Some points:
-43|78|18|3|-18|22|11|24|-43|-50|40|25|16|0|20|28|2|19|-19|37|-29|-4|-18|22|9|8|4|28|53|-4|17|66|8|1|-48|-8|8|21|4|21|76|65|15|-7|-42|-12|-19|40
-20|31|-36|31|35|-56|-15|3|1|-38|15|-63|-15|20|-48|11|-32|4|7|36|19|32|3|7|57|-16|53|8|26|-38|-17|-37|-49|14|-31|-43|-60|11|-17|61|0|10|29|41|-76|-35|-15|18
-8|14|-15|-19|41|1|48|-19|-16|33|54|13|-12|-5|19|-40|25|-53|-24|-22|-4|-54|-44|7|-17|88|-20|-8|10|78|15|-9|-23|52|30|-35|48|-8|-28|8|13|-1|66|1|-9|-66|-13|-51
-50|16|-19|12|-5|12|-20|52|-32|-19|15|15|29|-15|-69|53|-31|-14|-32|-49|22|-1|-61|19|-23|65|5|27|1|23|10|-27|28|10|-22|15|-4|-6|-5|-11|5|-44|-12|29|75|-21|40|-37
2|-68|13|10|7|-46|-44|43|9|-2|-19|-1|47|17|-27|-10|-14|24|29|-9|-19|-20|-9|1|36|15|53|41|-5|-62|52|34|31|-1|-51|12|54|10|14|24|20|-2|-12|-44|-53|-22|59|13
17|-19|30|-5|-41|-37|-5|-47|27|32|-52|8|5|10|1|-23|-9|-4|-91|39|-16|-13|-6|-3|13|-45|2|-21|32|-36|-5|-40|43|9|8|-45|14|41|54|-1|15|-13|0|-11|11|-25|15|-92
54|11|-7|-41|-5|-24|-22|-15|-22|-3|3|-5|-95|22|-15|-33|20|-26|17|-44|-1|14|-25|-23|-27|37|-3|15|-26|17|-28|11|-54|-61|30|-27|4|21|9|-12|22|-59|-15|4|18|30|34|-3
-48|-22|-47|-33|-84|13|39|-42|-1|-29|-83|-12|4|-35|-28|17|-17|-50|13|-6|14|-5|0|47|28|51|-21|-10|-11|23|19|-20|-45|55|0|-15|-37|-99|-1|15|-17|33|-12|22|-65|30|16|-3
-33|5|-24|41|29|34|-79|-33|-33|9|-2|-64|18|19|-19|-9|-16|11|-6|-44|24|24|-26|21|-11|74|0|-2|10|36|-63|-36|47|14|12|3|-36|-27|74|-15|-39|9|4|0|-2|12|-33|12
-27|23|52|-36|-11|-3|-75|8|33|-40|28|23|14|-25|4|-12|-28|-21|32|46|-10|-29|2|-6|38|21|-16|-22|2|-70|51|-2|-18|23|50|16|23|39|25|-6|-13|-2|40|13|21|57|-13|-24
22|-28|23|75|-45|-6|10|15|61|-14|8|7|-8|3|5|14|8|21|-10|0|15|-77|49|-24|-2|-4|-12|0|55|33|11|-14|-1|6|-3|-18|-16|-21|2|-6|12|-33|-2|-73|-23|44|10|20
39|-24|-73|-9|-4|-46|-3|-47|27|-92|-7|15|97|51|21|15|-18|4|-30|-26|-4|18|32|1|48|-24|-63|-17|-56|3|35|28|3|-15|-15|-25|-23|5|-20|-38|-3|-6|0|-12|-9|-14|-8|47
-20|32|-32|-10|-19|-6|-10|28|7|12|17|-39|-29|-29|-14|-45|-35|-33|-82|19|-5|5|19|-17|-30|18|-30|29|-2|30|7|21|12|25|6|2|47|-25|-22|-1|-47|-24|-43|4|11|15|-66|15
-1|26|26|-46|-15|21|6|3|30|54|43|-3|-17|0|47|35|-4|-25|-17|-47|-68|-24|-42|58|27|6|0|8|-17|-16|-23|42|41|-41|40|-4|-28|-24|36|40|58|-75|-24|-38|44|2|-14|21
-16|-22|13|-11|32|-7|9|-12|17|-8|45|-15|-36|-37|28|-18|38|-11|-56|-53|27|37|38|-48|28|16|32|-6|10|70|58|-11|-34|5|35|13|-16|-9|28|2|-112|-4|-35|16|-3|1|14|9
30|15|-18|44|-8|29|-59|26|36|13|2|36|-25|40|17|27|-38|62|23|38|1|-18|5|66|-4|20|-47|71|9|0|-13|-18|-6|30|2|-9|-22|12|0|-15|-23|39|-36|77|26|-32|36|-8
-19|-8|-18|1|13|-16|22|-58|-42|34|22|-62|-30|27|-59|-49|-29|-8|-28|-87|-17|54|-3|9|-23|-2|-32|13|16|78|2|20|-37|20|27|30|5|-12|8|7|16|-5|83|-17|10|-11|9|8
14|14|15|7|-10|-15|61|-61|-8|26|16|-62|20|-36|7|-12|-25|15|34|85|-12|47|6|9|-1|16|-1|9|17|-42|33|-3|0|-16|4|-8|27|-22|27|-61|-33|25|-13|-29|-22|0|-17|27
-45|27|-17|5|16|-12|13|-9|-99|-9|-13|12|-5|15|48|53|-18|55|9|-19|-25|-17|36|24|-7|14|18|-20|-4|-66|44|-53|-21|43|7|10|-13|-3|-32|20|25|-4|-17|52|-6|46|-6|-15
27|-62|3|-10|9|-29|27|26|10|-11|14|5|14|1|40|39|7|-27|-45|12|24|18|-45|-29|-9|-101|-36|56|22|-9|-18|-58|-43|15|26|5|4|-25|48|12|14|20|42|24|28|-16|7|20
26|0|-9|-25|64|12|6|-22|-7|16|-25|5|-9|26|-27|2|-15|-85|-3|-47|2|-10|-59|-23|-6|36|14|-9|23|33|32|-26|-24|5|-47|36|6|42|-22|-47|36|2|-45|-31|7|-3|-46|-18
17|18|71|-82|39|13|-13|-10|51|4|0|47|48|37|33|-21|-17|26|89|29|-12|56|-34|-29|-72|-71|15|21|-24|49|-29|-26|24|-11|5|-45|-16|3|-16|21|-9|-49|-51|-76|-35|-41|-11|54
24|-24|-18|15|27|-22|24|-43|2|-12|-67|-14|-28|8|-40|26|11|-4|9|34|33|-7|-55|11|-10|5|-39|27|55|-73|17|61|14|3|1|-12|28|48|-48|16|-23|-6|16|17|5|-8|-3|55
-33|32|0|12|-78|-24|-18|-8|-44|22|-50|-7|4|2|30|10|46|-15|-33|27|-28|-74|13|29|47|-34|53|-16|23|25|-21|-1|-24|-13|-11|50|6|18|-16|-16|-20|-28|27|-51|44|-54|-24|14
-27|-16|20|-23|42|-43|-19|-41|22|32|13|18|-12|-48|23|-98|0|58|0|-1|2|19|-35|-1|-34|33|-10|25|-36|-18|-18|-37|13|-21|-33|41|-56|12|-39|2|33|24|-33|-17|-60|57|-46|3
41|70|-24|41|-16|-14|-11|49|-4|-4|-22|-20|-8|22|-1|14|31|10|58|42|26|81|-12|48|27|7|-52|-40|-33|-46|37|-42|11|36|11|34|6|5|28|50|37|-16|-5|-34|-33|-34|27|36
21|-23|-23|17|14|45|7|-21|-26|-43|4|-30|-12|-25|-4|-38|1|5|16|11|65|-88|19|-25|-27|-17|-9|30|-32|39|-32|26|7|7|5|-12|9|6|55|43|-1|-41|-37|16|8|-17|-17|-32
-33|-12|16|32|1|-20|24|42|-9|-32|-12|3|38|0|4|21|32|7|62|-6|-25|18|3|18|10|-53|-14|-5|-20|41|-5|53|41|-16|-1|-2|13|40|35|-40|-4|-26|-48|41|1|42|-53|-68
7|30|10|-47|-18|-34|-26|37|50|-19|-10|-5|26|-11|-12|60|40|8|-46|17|20|-4|59|20|-30|-20|-1|22|-4|-28|-26|-12|11|-31|47|50|36|-45|-34|1|-41|56|-9|-66|3|17|-21|-71
65|-14|24|-22|-43|12|17|-17|58|16|-7|-68|32|31|0|-7|1|64|-12|33|33|21|-21|-88|4|-45|38|-20|-74|-3|17|71|-1|62|-61|25|-49|2|45|-35|-1|8|48|-5|0|-11|0|-12
24|-15|-31|11|47|-12|-19|33|-13|-56|9|-54|-36|-59|1|-37|-10|79|41|22|-63|15|-46|-37|28|-19|-17|-30|-24|7|8|-4|2|25|14|-33|-6|43|-43|-36|-43|30|6|-37|11|21|6|14
-20|-17|8|12|29|68|17|-24|-1|66|-5|49|27|-14|18|-24|51|0|48|2|-42|63|5|-52|-3|-6|-26|41|19|-4|-17|-13|-21|-69|13|45|-61|-34|-1|49|-3|-27|-12|-12|1|-11|-9|-34
-28|-34|-8|-45|70|34|26|-1|24|0|-16|24|-32|8|38|-58|-24|-34|60|20|23|53|39|18|9|8|16|2|3|39|-22|-26|39|-43|-30|58|25|-1|-41|-22|48|-46|24|12|26|49|61|28
44|-8|71|4|-6|22|12|-1|4|29|38|-19|27|-17|-11|19|3|14|15|-52|-12|-36|17|-48|30|-20|-37|3|-32|46|-92|5|14|-30|-17|56|64|23|-1|-10|-10|-26|-34|74|-32|8|35|15
-36|-69|26|-5|-19|47|-44|4|34|-25|6|-16|-3|9|-7|29|18|49|-17|-22|43|-4|6|-12|36|-5|-38|-51|37|-42|-39|-17|-20|-36|-41|-22|40|-40|-29|11|17|12|14|13|36|-57|-42|-42
38|-12|16|-6|-4|1|60|23|-34|-25|-6|68|-6|77|-22|-7|2|6|5|16|20|7|5|7|53|10|50|-9|1|-44|-40|39|-21|35|43|-20|-5|1|32|20|-41|13|20|-13|44|40|-33|1
15|68|-45|-9|26|48|14|6|31|14|-32|54|-3|26|-66|-14|70|71|42|2|-19|-55|18|47|-7|-22|9|-42|14|-11|30|0|8|-34|-4|-7|12|22|52|-12|40|13|22|41|-11|-2|-1|55
38|-28|33|-44|-4|8|25|70|-67|89|12|55|41|-10|10|20|-33|35|-8|55|26|-14|48|-44|23|-10|-19|-40|28|14|21|38|31|-49|-5|-35|-25|12|-37|9|-6|-21|20|-25|-3|66|12|23
4|12|3|33|32|71|28|29|7|-15|-43|5|-10|27|14|47|-29|-4|-39|57|-43|-17|7|6|-26|-34|-2|-45|-70|-17|28|-44|18|-23|-7|-25|23|43|-19|44|-3|54|24|-15|-26|21|16|8
-17|11|-57|71|28|-23|-44|-74|-5|29|21|37|22|-38|24|22|20|17|-9|16|17|6|-8|18|4|-6|46|-22|-31|-16|6|0|-16|17|-73|-48|27|-52|27|26|-15|25|33|-7|17|39|2|5
14|52|10|39|-42|56|12|-16|-23|-8|35|55|-47|-51|25|-34|-52|-34|60|-45|23|4|-20|18|-21|-26|58|61|5|-17|44|-48|75|-41|-4|14|1|-10|-71|-34|5|2|22|24|-15|20|-29|-14
-70|25|33|27|-21|-14|-8|31|-32|44|30|2|-39|16|-25|-24|0|-75|-21|-55|52|-14|43|-5|24|-12|-39|13|-22|2|14|27|9|20|0|-1|-17|-25|-44|-18|11|104|-49|30|32|9|9|10
98|-5|70|14|70|-1|6|-9|15|-36|-45|-3|-3|-48|-10|20|14|18|-30|-5|-30|-12|39|24|-39|-11|-2|-50|10|-32|-58|36|-27|6|-10|-14|-54|2|13|-52|-29|-18|-4|-11|-23|-47|57|-10
-88|-6|-53|-21|-87|-39|3|23|-45|-11|30|11|-86|-16|-21|42|40|-93|3|-34|-17|-26|82|7|-50|72|14|11|-6|-26|7|-31|22|54|4|-3|14|14|-4|34|-2|57|41|33|57|-36|1|-13
38|-45|-1|-12|-17|17|-3|-7|46|37|-24|-53|83|-7|27|-25|-16|-33|1|-44|-3|62|12|-27|-54|30|60|2|28|38|-34|26|-51|-19|76|-40|3|56|-35|1|36|-40|-31|38|24|-30|3|-4
-36|-30|-28|4|-52|-37|10|64|1|-13|17|25|-2|14|23|14|28|-33|-15|24|-27|-28|-35|-20|-45|-48|48|-79|22|-3|-13|51|-15|-22|20|40|-4|-66|7|-50|-5|15|-12|13|-11|-21|70|-19
There is one direction along which these points spread out most. Take the direction at right angles to it along which they spread out most. Go by this last direction. Where along it does each point below lie, from 0 to 99? 50 is the average, and the first point above lies past it. One standard deviation of the points above along it is 16.
24|-24|-18|15|27|-22|24|-43|2|-12|-67|-14|-28|8|-40|26|11|-4|9|34|33|-7|-55|11|-10|5|-39|27|55|-73|17|61|14|3|1|-12|28|48|-48|16|-23|-6|16|17|5|-8|-3|55 64
30|15|-18|44|-8|29|-59|26|36|13|2|36|-25|40|17|27|-38|62|23|38|1|-18|5|66|-4|20|-47|71|9|0|-13|-18|-6|30|2|-9|-22|12|0|-15|-23|39|-36|77|26|-32|36|-8 64
-27|23|52|-36|-11|-3|-75|8|33|-40|28|23|14|-25|4|-12|-28|-21|32|46|-10|-29|2|-6|38|21|-16|-22|2|-70|51|-2|-18|23|50|16|23|39|25|-6|-13|-2|40|13|21|57|-13|-24 65
-50|16|-19|12|-5|12|-20|52|-32|-19|15|15|29|-15|-69|53|-31|-14|-32|-49|22|-1|-61|19|-23|65|5|27|1|23|10|-27|28|10|-22|15|-4|-6|-5|-11|5|-44|-12|29|75|-21|40|-37 43
27|-62|3|-10|9|-29|27|26|10|-11|14|5|14|1|40|39|7|-27|-45|12|24|18|-45|-29|-9|-101|-36|56|22|-9|-18|-58|-43|15|26|5|4|-25|48|12|14|20|42|24|28|-16|7|20 51
-33|32|0|12|-78|-24|-18|-8|-44|22|-50|-7|4|2|30|10|46|-15|-33|27|-28|-74|13|29|47|-34|53|-16|23|25|-21|-1|-24|-13|-11|50|6|18|-16|-16|-20|-28|27|-51|44|-54|-24|14 60
-88|-6|-53|-21|-87|-39|3|23|-45|-11|30|11|-86|-16|-21|42|40|-93|3|-34|-17|-26|82|7|-50|72|14|11|-6|-26|7|-31|22|54|4|-3|14|14|-4|34|-2|57|41|33|57|-36|1|-13 58
15|68|-45|-9|26|48|14|6|31|14|-32|54|-3|26|-66|-14|70|71|42|2|-19|-55|18|47|-7|-22|9|-42|14|-11|30|0|8|-34|-4|-7|12|22|52|-12|40|13|22|41|-11|-2|-1|55 68
-33|-12|16|32|1|-20|24|42|-9|-32|-12|3|38|0|4|21|32|7|62|-6|-25|18|3|18|10|-53|-14|-5|-20|41|-5|53|41|-16|-1|-2|13|40|35|-40|-4|-26|-48|41|1|42|-53|-68 50
26|0|-9|-25|64|12|6|-22|-7|16|-25|5|-9|26|-27|2|-15|-85|-3|-47|2|-10|-59|-23|-6|36|14|-9|23|33|32|-26|-24|5|-47|36|6|42|-22|-47|36|2|-45|-31|7|-3|-46|-18 29
7|30|10|-47|-18|-34|-26|37|50|-19|-10|-5|26|-11|-12|60|40|8|-46|17|20|-4|59|20|-30|-20|-1|22|-4|-28|-26|-12|11|-31|47|50|36|-45|-34|1|-41|56|-9|-66|3|17|-21|-71 61
38|-28|33|-44|-4|8|25|70|-67|89|12|55|41|-10|10|20|-33|35|-8|55|26|-14|48|-44|23|-10|-19|-40|28|14|21|38|31|-49|-5|-35|-25|12|-37|9|-6|-21|20|-25|-3|66|12|23 53
17|-19|30|-5|-41|-37|-5|-47|27|32|-52|8|5|10|1|-23|-9|-4|-91|39|-16|-13|-6|-3|13|-45|2|-21|32|-36|-5|-40|43|9|8|-45|14|41|54|-1|15|-13|0|-11|11|-25|15|-92 58
14|14|15|7|-10|-15|61|-61|-8|26|16|-62|20|-36|7|-12|-25|15|34|85|-12|47|6|9|-1|16|-1|9|17|-42|33|-3|0|-16|4|-8|27|-22|27|-61|-33|25|-13|-29|-22|0|-17|27 57
